In the data rows, 128 means zero.
Every row has a hidden score. In each pair, how much higher is the second row's than the first's? 8 means about the same, 16 much higher and 0 much lower.
133 106 135 072 191 111 118 144
152 122 066 111 107 099 130 135 -> 13
142 064 169 081 115 138 059 131
141 133 127 118 099 160 134 117 -> 9
097 199 063 126 107 132 191 101
146 074 070 099 159 080 133 163 -> 1
083 150 155 157 124 173 091 146
103 222 056 124 088 140 232 104 -> 4
024 166 187 122 188 164 122 083
118 146 144 136 118 175 114 067 -> 7
133 072 153 153 184 070 127 186
148 108 161 146 103 084 114 137 -> 12
114 144 124 080 067 167 156 069
201 061 174 065 103 163 097 154 -> 2
179 123 119 131 139 110 167 157
134 090 180 145 111 104 082 135 -> 14
175 146 153 182 146 120 135 138
123 162 055 087 112 111 172 117 -> 10
147 117 129 202 106 079 105 138
098 170 019 075 145 107 206 096 -> 3
134 132 068 083 090 113 058 157
204 046 167 139 148 081 068 197 -> 0
145 105 071 072 153 085 117 156
137 095 104 131 076 148 121 150 -> 16
105 140 162 131 198 145 148 091
097 162 139 124 154 119 112 095 -> 12
099 122 129 112 174 154 107 099
126 105 158 124 145 095 122 188 -> 9
180 086 164 110 193 171 069 156
126 127 146 141 158 137 127 111 -> 12
126 109 127 128 111 118 130 113
192 172 133 170 140 140 135 117 -> 3
164 172 144 136 143 135 156 073
056 210 083 121 100 149 158 110 -> 16
162 046 177 135 172 096 085 196
161 147 082 120 144 138 158 135 -> 8
228 045 133 127 136 061 088 217
206 150 100 104 149 069 124 177 -> 7
124 111 088 123 105 094 137 182
107 144 172 161 162 157 155 131 -> 6
093 153 177 155 066 142 126 079
034 255 093 131 174 194 219 011 -> 2
221 086 107 147 082 116 077 148
113 140 117 091 126 131 175 150 -> 10
114 143 090 089 115 151 172 069
095 228 117 158 143 164 164 089 -> 10
131 148 100 194 122 130 140 131
136 131 118 120 107 173 146 072 -> 7
157 106 199 153 149 141 080 156
153 105 108 136 120 103 148 157 -> 7
189 081 121 171 135 076 120 193
137 091 201 155 095 122 080 109 -> 14
147 043 157 071 166 079 081 205
116 152 058 142 064 127 221 105 -> 15
094 093 206 080 191 130 044 163
093 121 135 074 151 157 185 138 -> 8
075 169 129 122 173 148 142 076
127 130 046 087 127 091 171 147 -> 6
166 095 094 120 152 085 104 189
143 143 063 083 126 143 156 123 -> 10
103 186 100 173 172 183 173 073
184 090 114 085 178 081 137 211 -> 1
136 081 141 143 163 088 103 219
142 090 151 111 173 096 071 182 -> 6
152 090 087 097 112 122 135 126
103 130 071 072 078 131 160 098 -> 12
149 046 135 128 174 070 093 207
049 160 123 124 121 175 147 070 -> 16
145 061 153 092 133 105 103 225
149 120 108 081 039 151 145 096 -> 12
125 158 137 151 135 098 137 153
161 088 153 180 108 071 080 145 -> 8
121 125 138 129 136 113 115 102
083 158 202 162 134 168 115 053 -> 12
103 132 116 158 114 128 198 140
128 149 142 143 101 174 102 062 -> 8
101 138 127 073 112 205 159 068
078 110 184 077 095 173 136 092 -> 11
134 108 106 105 156 109 153 098
145 110 168 164 154 151 155 150 -> 11
188 000 175 117 165 104 045 192
097 122 138 103 155 115 114 163 -> 13
157 119 096 139 099 099 161 124
207 115 075 160 092 068 143 181 -> 6
176 095 133 106 177 093 100 158
108 159 119 135 167 174 166 069 -> 13
177 053 129 130 079 120 088 146
089 187 011 097 118 166 166 100 -> 9
133 145 126 116 118 085 083 137
172 071 185 203 126 090 044 212 -> 10
146 170 101 062 171 168 137 126
098 129 132 132 152 146 088 137 -> 15
166 140 189 128 198 095 091 097
000 141 189 120 163 178 141 133 -> 16
052 159 157 071 172 187 138 068
055 164 143 160 123 132 152 067 -> 11
156 119 097 144 137 084 086 147
139 114 079 037 153 095 152 114 -> 4
075 159 153 101 155 129 140 106
117 108 138 104 138 106 192 146 -> 6
160 142 075 166 132 091 152 133
092 157 098 122 079 118 135 104 -> 16
083 148 136 171 151 151 158 083
134 133 041 074 070 142 178 076 -> 7
165 128 115 126 107 080 114 203
119 133 095 145 192 108 153 095 -> 3
128 085 160 164 135 069 103 139
187 115 120 160 075 122 125 200 -> 11
163 101 143 144 085 120 064 164
048 186 142 138 104 183 156 048 -> 12
125 109 043 069 103 111 153 129
067 144 068 104 093 138 114 111 -> 15
134 188 150 129 169 162 102 099
137 152 087 129 081 185 222 094 -> 12
179 108 065 121 117 130 121 121
158 072 152 181 105 099 010 206 -> 15
043 183 128 138 207 153 173 077
141 187 088 159 135 102 152 124 -> 7
112 086 206 088 125 119 091 166
164 086 135 139 121 122 107 151 -> 5
093 135 064 076 089 116 135 166
110 135 107 198 073 137 115 102 -> 10
123 125 122 091 135 165 134 078
183 122 114 137 122 100 128 122 -> 5
115 164 082 150 127 149 107 082
145 169 122 118 094 107 166 154 -> 7
163 127 097 104 117 093 130 193
206 105 092 199 120 106 163 143 -> 5
143 069 181 098 125 123 107 163
166 074 160 159 164 069 127 214 -> 4
177 069 127 150 138 074 108 179
156 077 129 164 095 103 047 150 -> 14
099 115 160 109 093 166 111 111
171 091 180 144 106 116 075 189 -> 4
091 077 147 151 107 131 132 164
073 130 178 120 106 138 130 090 -> 7
069 158 132 088 123 147 180 062
113 161 084 136 113 095 188 152 -> 7
123 160 137 116 109 090 085 107
121 163 061 147 080 153 205 080 -> 10
160 162 130 157 093 142 172 062
122 142 120 167 097 128 086 125 -> 13
145 070 186 148 132 133 110 199
054 168 093 114 096 186 168 041 -> 12
147 152 081 132 110 096 201 094
082 149 145 171 149 100 148 145 -> 13
094 123 115 097 103 148 161 133
197 089 112 186 128 066 108 202 -> 2
107 145 087 146 106 128 196 125
145 146 190 188 147 146 109 093 -> 5
170 141 118 133 087 128 135 146
089 171 120 156 126 181 189 055 -> 9
135 102 157 143 132 101 112 155
111 166 165 156 152 150 153 094 -> 8
157 130 159 118 203 092 119 152
141 112 167 154 194 120 054 145 -> 12
118 097 110 120 106 115 101 150
105 149 147 147 098 200 167 031 -> 9
216 089 180 124 159 054 124 177
135 102 182 153 078 152 073 106 -> 16
086 175 178 152 195 121 158 101
144 115 096 096 109 102 152 187 -> 10
074 159 195 166 163 190 148 076
131 120 145 156 062 114 074 105 -> 11
138 141 131 147 169 170 170 120
131 140 171 125 109 156 127 067 -> 11
093 113 115 085 048 142 176 128
081 161 165 142 147 153 162 107 -> 3
089 170 090 103 122 125 191 126
163 138 122 167 105 111 088 126 -> 7
120 141 125 179 105 129 141 121
164 143 066 129 106 112 167 167 -> 4
102 153 154 098 155 131 148 096
136 125 102 134 087 103 082 107 -> 12
176 129 065 123 132 109 195 165
090 148 127 147 079 098 118 101 -> 16
168 067 154 143 125 142 049 136
102 121 187 118 126 152 073 116 -> 11
185 143 059 039 190 116 141 167
124 133 114 100 107 100 104 129 -> 16
063 195 092 105 040 209 190 000
112 132 072 121 192 085 119 134 -> 0
122 091 110 088 076 120 115 174
036 142 203 079 204 203 106 121 -> 6
088 170 118 134 100 168 128 101
130 153 150 189 156 124 123 065 -> 0
091 155 165 125 140 177 160 101
132 116 130 177 092 123 105 158 -> 11
066 169 118 094 177 170 179 100
196 106 138 153 132 101 115 179 -> 5
188 100 120 130 135 101 034 191
147 136 034 138 135 139 205 121 -> 7
145 137 112 190 074 143 091 097
143 172 119 138 109 115 147 126 -> 3
084 117 159 120 157 139 177 140
089 113 104 066 142 105 109 147 -> 8
124 161 085 069 155 073 167 092
113 152 136 129 067 112 122 088 -> 16
128 099 169 112 119 132 109 183
094 119 048 064 153 059 153 136 -> 2
090 138 136 181 094 129 091 093
082 206 082 152 152 118 188 045 -> 0
123 193 069 176 143 105 192 105
026 167 195 150 151 160 142 062 -> 15
098 123 111 152 122 157 100 068
165 099 160 132 090 149 150 147 -> 6
188 111 096 064 084 088 074 168
091 134 083 133 141 083 208 162 -> 9
113 109 163 123 116 183 101 146
100 147 140 159 169 106 115 145 -> 3
135 131 081 128 112 132 188 142
047 201 060 081 124 147 153 095 -> 12
142 158 133 103 129 128 127 116
144 146 083 107 063 165 170 103 -> 12
133 054 161 144 146 069 098 189
121 183 133 211 151 168 114 071 -> 10
149 138 105 120 112 147 191 141
107 065 160 093 059 171 066 122 -> 16
102 122 077 125 047 110 123 067
116 105 162 127 146 123 076 161 -> 4
128 155 118 130 180 127 164 084
145 084 228 152 184 120 067 147 -> 10
113 053 211 153 207 121 050 162
128 155 170 130 198 121 139 093 -> 4
178 109 120 076 110 149 140 113
115 129 106 101 157 149 106 108 -> 10
105 150 114 150 128 103 160 143
225 131 121 161 152 086 122 192 -> 0
156 119 085 127 115 143 168 165
247 033 156 066 103 117 052 147 -> 2
143 109 125 117 151 100 135 193
120 064 175 136 134 064 090 187 -> 11
110 132 167 160 091 144 126 076
149 083 076 099 110 085 097 190 -> 4
116 137 189 179 228 110 114 135
114 102 120 167 081 141 103 157 -> 16
142 166 077 060 124 118 147 113
090 167 114 122 183 154 139 109 -> 10
171 093 060 062 152 071 112 162
073 166 148 145 129 164 168 059 -> 16
086 077 214 163 255 143 059 162
159 110 094 108 061 123 055 146 -> 15
144 078 090 104 080 130 145 142
227 057 165 145 113 102 036 181 -> 3
048 115 168 117 167 136 142 134
076 131 202 136 106 132 096 123 -> 12
158 067 170 139 111 142 103 131
154 141 096 151 119 134 148 107 -> 6
134 150 100 149 118 054 169 177
156 082 142 117 111 110 098 151 -> 8
163 160 116 139 083 172 177 125
092 196 154 179 147 206 151 089 -> 10
172 108 060 129 182 068 112 189
122 097 163 093 084 112 087 149 -> 16
139 155 152 206 124 135 104 115
101 103 175 157 161 151 095 139 -> 8
176 085 220 172 087 159 071 126
118 120 159 102 132 131 052 139 -> 7
125 104 179 123 113 185 098 102
201 094 103 157 159 073 161 188 -> 0
097 163 120 133 108 128 101 119
073 156 142 129 155 167 178 089 -> 5
090 118 136 101 175 152 173 101
190 099 098 143 148 074 099 226 -> 6
142 128 092 042 145 180 218 054
167 066 143 054 080 138 132 140 -> 14
121 156 073 101 103 157 178 116
097 155 224 152 113 199 070 070 -> 13
151 130 078 076 070 141 177 096
137 140 058 130 116 146 164 132 -> 8
141 181 052 092 105 084 174 123
074 196 083 161 074 150 208 075 -> 16
175 083 118 113 141 078 006 182
123 098 073 032 139 156 155 120 -> 8
165 060 194 148 089 107 077 176
154 095 169 105 139 159 118 125 -> 4
150 136 142 172 149 131 089 131
113 061 146 090 143 133 130 152 -> 9
143 063 125 072 136 119 152 130
138 102 131 153 159 101 152 170 -> 9
117 182 142 132 146 132 136 113
135 151 132 162 138 126 101 148 -> 9
195 086 100 075 126 089 093 188
086 176 099 118 186 099 161 114 -> 9
102 219 117 147 154 133 175 084
086 128 133 172 105 162 175 097 -> 14
136 140 121 094 147 101 131 168
089 115 180 134 118 175 135 114 -> 15
108 182 186 167 084 158 127 090
133 155 104 150 086 107 137 163 -> 6
128 118 139 079 100 120 179 133
179 088 112 142 168 094 167 161 -> 1
076 140 123 124 154 166 188 119
112 117 077 094 097 127 091 142 -> 10
087 130 083 120 109 132 099 150
137 066 143 185 093 126 097 114 -> 6
132 077 157 156 073 103 071 143
110 103 129 126 145 137 116 135 -> 4
099 183 107 141 163 126 157 092
091 156 134 107 118 204 117 101 -> 14
123 126 132 095 092 117 123 157
118 116 134 157 075 148 155 144 -> 11
111 057 208 134 185 126 101 196
043 249 078 090 186 158 213 030 -> 6
075 168 176 143 174 146 149 105
092 133 122 107 128 152 119 075 -> 9
155 114 106 137 124 080 155 205
123 126 129 116 108 141 083 124 -> 12
108 161 132 102 126 110 139 142
124 064 184 089 157 062 124 214 -> 5
110 103 119 071 147 145 131 107
101 188 123 150 118 151 155 072 -> 12
186 123 122 095 113 126 050 147
233 036 107 119 140 075 086 152 -> 1
097 156 131 144 132 145 204 116
146 102 166 075 144 168 125 142 -> 5
139 127 089 132 048 134 102 090
083 179 124 091 117 177 139 086 -> 7
156 045 159 124 144 112 094 181
116 131 143 086 120 166 152 089 -> 10
164 086 177 157 164 076 060 192
100 131 126 087 147 135 113 085 -> 10
181 048 065 116 085 148 096 183
035 200 091 153 111 155 208 068 -> 13
103 133 118 141 143 157 125 091
123 128 107 106 149 101 152 168 -> 5
153 074 102 080 158 058 121 216
086 201 101 175 131 169 159 079 -> 16
108 171 176 095 164 158 124 077
110 066 147 068 172 109 077 139 -> 7
163 100 113 125 153 083 090 182
081 152 110 167 133 132 138 061 -> 14
159 084 233 163 169 157 066 156
106 098 111 124 163 131 218 140 -> 7
178 074 120 127 099 114 076 135
056 188 158 072 136 162 106 062 -> 12
129 180 116 162 109 131 095 124
198 147 133 183 219 112 113 115 -> 0
192 022 139 109 092 153 096 138
056 150 124 140 203 147 173 123 -> 8
095 159 099 139 116 088 146 163
062 133 191 171 167 173 159 071 -> 7
How far apart are the two rows of each pair, measured in a hidden way? 0 means very close, and 16 very far.
137 062 132 134 114 094 192 083
134 048 124 147 107 085 207 059 2
128 157 149 095 128 125 091 159
102 085 075 190 148 166 157 070 13
101 128 082 168 124 163 090 125
120 166 093 155 118 185 075 154 3
151 050 140 122 117 070 196 073
104 074 081 192 149 168 173 064 11
154 063 148 111 123 092 180 090
155 071 153 104 123 095 179 097 1
144 203 177 068 097 099 091 181
110 103 131 147 136 121 132 106 11
132 184 121 131 124 192 081 187
167 137 182 082 128 068 158 142 14
144 148 161 087 131 095 127 157
127 068 136 136 119 107 180 090 9
145 076 147 110 125 104 163 122
118 136 117 145 132 144 091 133 8
125 149 123 136 128 145 090 151
098 162 066 169 130 201 079 139 7
138 133 158 093 134 096 137 142
104 119 087 175 135 151 105 103 8
102 085 078 192 151 167 164 068
108 047 121 165 116 102 209 062 8
091 116 061 186 139 172 107 094
131 045 125 153 108 091 193 064 12
167 122 181 083 130 082 177 139
107 087 103 205 134 147 162 076 10
135 174 131 122 126 170 079 175
136 163 145 105 130 133 093 165 4
122 147 120 144 130 145 086 144
125 085 138 129 131 111 156 104 8
136 128 153 104 120 108 135 132
134 194 148 067 102 126 082 195 8
143 108 153 105 134 104 154 121
099 136 079 169 130 168 087 122 9
135 159 158 095 122 091 111 163
177 096 180 082 128 090 198 135 10
097 108 088 185 144 150 126 081
168 132 192 083 127 064 167 141 11
099 146 077 169 125 176 080 139
140 172 158 077 121 092 108 167 11
130 095 144 116 129 105 149 109
142 155 163 082 129 093 124 158 6
161 144 181 088 127 076 155 141
186 100 193 077 119 082 196 136 5
153 187 183 077 108 087 122 158
140 171 126 128 122 173 080 174 10
119 106 111 172 133 121 131 096
107 151 080 163 124 183 075 146 8
125 149 145 110 134 121 098 154
160 181 192 084 107 070 126 152 6
141 187 139 098 128 164 076 183
133 166 148 095 127 124 095 172 4
105 069 120 159 123 113 184 086
116 134 105 152 130 168 083 142 10
082 084 049 196 161 178 156 078
137 166 149 088 119 118 092 171 15
122 143 143 115 138 127 094 148
169 140 194 081 124 062 160 143 8
130 158 144 110 136 130 094 167
134 078 138 120 126 105 169 097 10
151 159 170 082 131 087 133 152
124 211 103 138 133 221 081 193 14
077 099 046 196 152 182 134 078
078 112 048 186 149 184 117 087 2
087 165 051 179 146 203 083 128
140 191 139 086 109 152 070 183 9
136 083 143 118 125 103 165 100
158 114 171 095 136 098 165 123 2
119 101 135 139 132 120 139 103
110 128 103 158 131 142 091 125 5
132 170 133 123 130 158 081 169
149 085 155 108 127 101 166 106 11
125 137 153 098 134 106 121 145
139 169 147 084 122 099 112 166 3
139 175 154 079 114 099 102 171
105 147 078 160 117 179 075 133 10
134 172 148 083 115 111 095 180
138 185 137 086 119 150 075 185 4
166 124 170 089 132 084 171 134
143 204 142 097 133 190 061 188 13
112 068 126 154 118 116 185 086
165 142 187 077 131 068 156 143 10
071 154 045 184 157 194 094 110
165 068 155 102 124 093 179 097 15
120 134 105 153 129 155 083 142
155 166 184 080 123 073 144 153 10
098 119 079 177 133 163 098 109
142 195 139 098 125 168 066 182 7
108 090 126 151 131 118 152 101
135 154 156 087 123 100 117 162 8
147 099 154 104 128 102 153 113
121 178 094 147 124 210 073 174 13
145 075 143 115 132 095 169 100
135 160 146 107 130 133 094 170 10
142 179 156 076 110 105 098 182
103 062 119 161 124 116 199 075 15
112 077 080 195 149 168 169 064
118 137 111 150 128 145 086 134 11
082 107 036 198 162 190 148 083
111 126 111 160 131 141 107 112 9
106 047 123 163 113 096 210 062
102 117 077 177 134 153 104 101 11
170 131 189 083 126 080 174 139
102 121 081 171 131 160 091 118 11
104 133 080 165 131 162 083 124
134 172 151 083 118 114 096 178 8
148 174 169 080 111 090 120 168
092 115 061 184 145 177 108 098 14
134 101 145 120 136 105 147 108
155 170 178 079 118 081 132 154 7
136 177 158 083 116 102 105 171
113 120 118 154 138 132 109 116 7
161 117 166 091 133 091 173 127
136 087 143 115 127 109 157 108 3
151 174 170 081 116 088 123 166
142 142 161 086 125 093 127 154 2
086 108 051 197 149 175 120 088
110 088 122 158 118 124 167 092 7
087 152 060 177 142 191 083 124
166 181 199 081 102 068 127 149 16
099 104 075 190 143 156 136 072
157 163 185 082 119 077 129 156 13
094 103 067 193 144 160 134 078
181 070 176 089 122 083 195 116 11
184 098 194 078 113 089 195 138
118 173 087 154 123 194 069 160 16
147 214 136 071 117 177 050 205
155 164 179 082 120 081 136 162 11
184 092 198 074 104 075 193 140
166 147 190 084 123 067 157 146 6
163 147 196 085 117 059 154 144
112 150 094 156 115 165 071 150 13
171 127 187 083 124 073 173 136
087 110 053 193 139 174 117 087 13
135 163 156 084 121 100 109 165
117 162 086 156 122 185 070 155 10
106 091 100 181 133 154 153 078
128 151 119 140 126 151 085 158 9
103 134 081 163 140 167 083 123
116 092 104 179 135 148 154 077 7
141 165 162 082 121 095 115 166
118 137 113 149 125 145 078 136 7
155 164 175 081 124 079 137 159
124 138 104 153 130 142 082 139 9
089 111 057 193 144 175 115 089
093 121 067 179 136 171 098 106 2
148 186 169 073 105 095 105 179
111 169 080 158 122 197 064 161 13
137 124 153 105 136 103 142 132
150 147 170 084 132 079 138 147 4
135 168 124 131 126 171 086 166
095 163 062 171 138 197 074 142 4
138 211 143 096 141 203 048 191
127 149 147 101 133 116 108 160 9
102 119 087 175 131 153 108 110
164 063 158 099 128 091 181 102 10
130 061 127 144 112 096 190 077
094 146 065 171 133 185 079 129 14
080 141 047 181 150 186 101 110
136 171 127 128 123 163 083 170 6
164 137 194 089 124 067 158 147
134 161 159 084 122 096 111 166 5
127 084 138 131 125 108 161 097
125 152 137 123 132 138 098 151 8
158 146 177 084 130 075 153 139
104 090 081 192 146 167 157 069 14
100 046 101 182 128 129 209 040
099 112 077 185 135 161 113 092 10
150 160 172 085 122 079 133 162
111 135 100 155 123 160 082 139 10
130 134 154 103 136 091 131 144
137 190 144 075 109 127 079 187 7
130 058 130 143 112 097 190 086
150 157 172 084 124 085 136 150 11
146 164 168 083 124 088 126 157
184 106 201 080 111 076 179 139 7
110 147 088 157 123 172 077 143
142 114 150 104 137 102 148 122 9
142 216 142 055 105 162 046 207
117 137 107 152 124 148 081 140 8
141 053 131 137 114 089 196 073
178 111 187 083 124 086 185 138 5
151 125 157 097 132 100 152 121
164 091 164 095 127 099 178 121 3
159 175 181 082 119 077 135 154
112 091 132 142 126 117 155 103 9
091 097 063 193 147 171 138 076
134 166 131 124 128 158 085 168 10
074 129 045 185 148 185 105 101
108 085 085 190 140 165 160 068 7
079 065 117 167 122 128 176 083
169 129 187 084 129 076 171 139 8
108 054 118 160 112 110 198 074
155 192 187 077 102 084 118 161 15
152 178 177 070 113 084 132 158
109 114 092 180 139 146 118 091 11
120 020 090 210 139 104 243 024
118 070 086 192 148 158 190 060 7
151 169 171 081 118 083 127 167
159 144 183 085 131 074 156 143 4
092 130 069 172 138 174 085 115
153 162 164 083 125 089 128 167 11
091 118 063 184 136 170 104 101
170 120 180 087 135 085 175 134 11
142 181 159 075 112 092 112 172
098 053 114 173 119 117 206 067 16
131 156 134 127 133 147 089 158
093 128 072 170 132 172 090 119 5
087 149 059 175 139 188 087 121
151 184 177 082 107 087 119 164 14
179 129 197 082 123 064 165 142
157 134 168 081 134 092 158 133 3
102 101 092 187 145 149 135 074
125 066 130 142 111 106 187 089 6
153 120 162 095 131 096 159 132
118 064 088 195 155 161 190 055 12
091 136 069 173 134 180 091 119
172 098 170 092 130 091 182 125 12
122 172 099 151 115 187 077 167
107 140 088 163 123 165 079 134 2
122 116 141 125 131 110 125 122
107 128 097 162 131 151 091 125 5
134 078 139 121 133 113 155 103
115 102 133 138 132 119 135 108 3
102 065 119 166 120 124 194 074
172 142 195 083 128 062 165 133 11
068 146 041 185 164 195 102 106
097 117 073 181 139 166 094 106 3
083 126 073 175 121 166 090 114
162 176 182 087 114 075 130 154 12
103 123 089 171 132 156 097 115
158 066 155 105 124 089 180 097 11
140 179 157 077 113 104 109 173
128 116 147 112 138 107 137 117 7
131 148 134 129 132 133 089 156
083 157 058 174 140 194 085 127 7
107 117 096 168 135 147 101 114
170 132 193 083 118 074 164 145 10
175 108 180 082 127 087 186 129
095 115 065 186 140 169 114 093 11
153 200 187 072 096 097 102 168
113 097 125 144 128 118 145 102 11
135 166 148 091 122 121 086 172
178 105 179 083 133 085 185 131 10
188 086 189 076 116 086 204 134
089 158 055 179 140 197 076 135 16
173 109 177 087 127 091 179 129
074 132 042 189 160 195 110 095 14
108 104 108 172 136 140 133 092
176 106 177 085 124 093 185 129 7
067 139 036 192 169 197 109 106
104 151 080 159 125 182 075 141 5
151 194 167 073 100 103 095 178
134 182 119 130 123 188 080 177 10
153 195 191 076 103 088 109 161
128 199 115 125 129 204 084 177 13
142 199 167 064 104 104 092 183
145 120 159 099 133 096 160 128 10
110 110 096 181 138 142 129 088
091 101 061 192 147 166 126 077 3
157 136 172 092 137 086 154 140
137 093 143 117 133 101 153 109 4
170 082 171 093 122 093 186 118
117 047 124 157 111 096 205 071 4
143 204 164 065 095 117 079 193
119 137 151 107 133 108 114 147 6
159 098 166 093 129 096 184 126
140 172 161 082 113 097 115 167 9
144 172 159 082 116 094 112 169
165 149 187 083 124 068 151 149 5
144 189 141 099 132 175 070 185
157 174 173 082 119 082 127 158 9
168 122 191 084 120 072 180 134
133 130 155 100 135 102 137 142 5
132 090 142 121 130 108 151 105
145 190 165 072 109 101 105 167 10
104 130 078 173 130 168 085 123
092 111 064 187 141 168 109 090 3
111 071 075 193 155 172 179 058
139 188 135 086 119 150 072 188 16
137 180 147 076 113 116 094 186
109 127 095 164 133 146 091 128 7
182 100 185 081 118 087 195 135
136 166 154 085 121 106 108 170 10
117 140 115 145 132 139 092 136
142 200 139 101 137 195 054 190 6
105 097 093 185 139 152 146 080
107 116 096 166 133 145 105 109 4
131 125 153 102 132 104 138 133
127 157 107 149 121 166 080 161 8
099 094 090 189 145 154 134 074
103 074 115 168 125 136 185 073 4
128 196 133 111 131 208 066 189
137 179 127 126 128 176 080 174 3
117 130 111 156 138 138 092 125
163 147 195 082 121 063 154 147 10
171 129 187 087 129 079 172 139
104 071 106 173 130 138 185 073 10
119 047 128 158 108 092 209 063
120 137 121 139 135 141 088 137 13
159 061 151 106 122 089 177 095
134 173 144 108 130 158 078 176 13
143 184 136 104 130 174 071 181
124 146 146 110 137 113 107 153 6
134 064 132 130 123 103 183 091
111 084 127 145 125 120 157 100 3
140 190 141 081 123 140 071 189
140 192 150 067 103 121 072 188 3
143 193 141 073 109 148 071 196
082 130 073 171 134 170 088 121 8
133 172 152 084 116 109 095 172
113 033 122 173 107 085 222 045 16
101 136 079 166 119 167 083 122
113 140 095 153 122 159 077 140 1
120 157 092 155 118 180 076 153
148 172 167 080 121 085 128 165 11
149 197 139 092 126 170 065 188
106 106 109 168 137 136 135 092 10
143 172 161 079 127 093 108 170
132 134 158 099 134 104 133 147 4
094 153 070 170 131 186 076 132
123 150 124 137 130 137 091 145 6
179 108 190 081 125 084 190 139
181 091 183 084 121 090 200 132 2
114 069 085 192 154 166 189 046
136 080 143 123 127 109 149 109 10
119 122 150 114 140 107 128 130
143 106 149 107 139 103 148 116 3
129 133 153 114 139 104 126 140
175 088 176 087 126 084 189 125 7
101 132 079 167 125 170 086 131
094 146 065 171 135 176 082 125 1
169 122 187 086 128 074 170 137
079 127 050 185 147 184 110 088 14
077 141 049 182 155 190 098 109
099 090 079 191 149 163 145 073 7
161 128 173 087 135 086 169 141
139 174 130 127 124 168 082 172 10
122 137 124 143 136 136 096 146
139 149 162 087 135 092 132 153 6
099 053 119 169 118 108 206 055
126 159 118 136 123 165 083 161 14
102 124 088 166 130 159 093 118
117 076 131 140 124 118 165 099 8
081 160 052 177 145 198 088 126
175 108 180 083 127 091 186 133 15
085 130 059 179 143 175 096 116
144 196 164 071 105 107 095 186 13
096 082 062 190 156 177 155 077
157 096 163 104 134 098 168 115 11
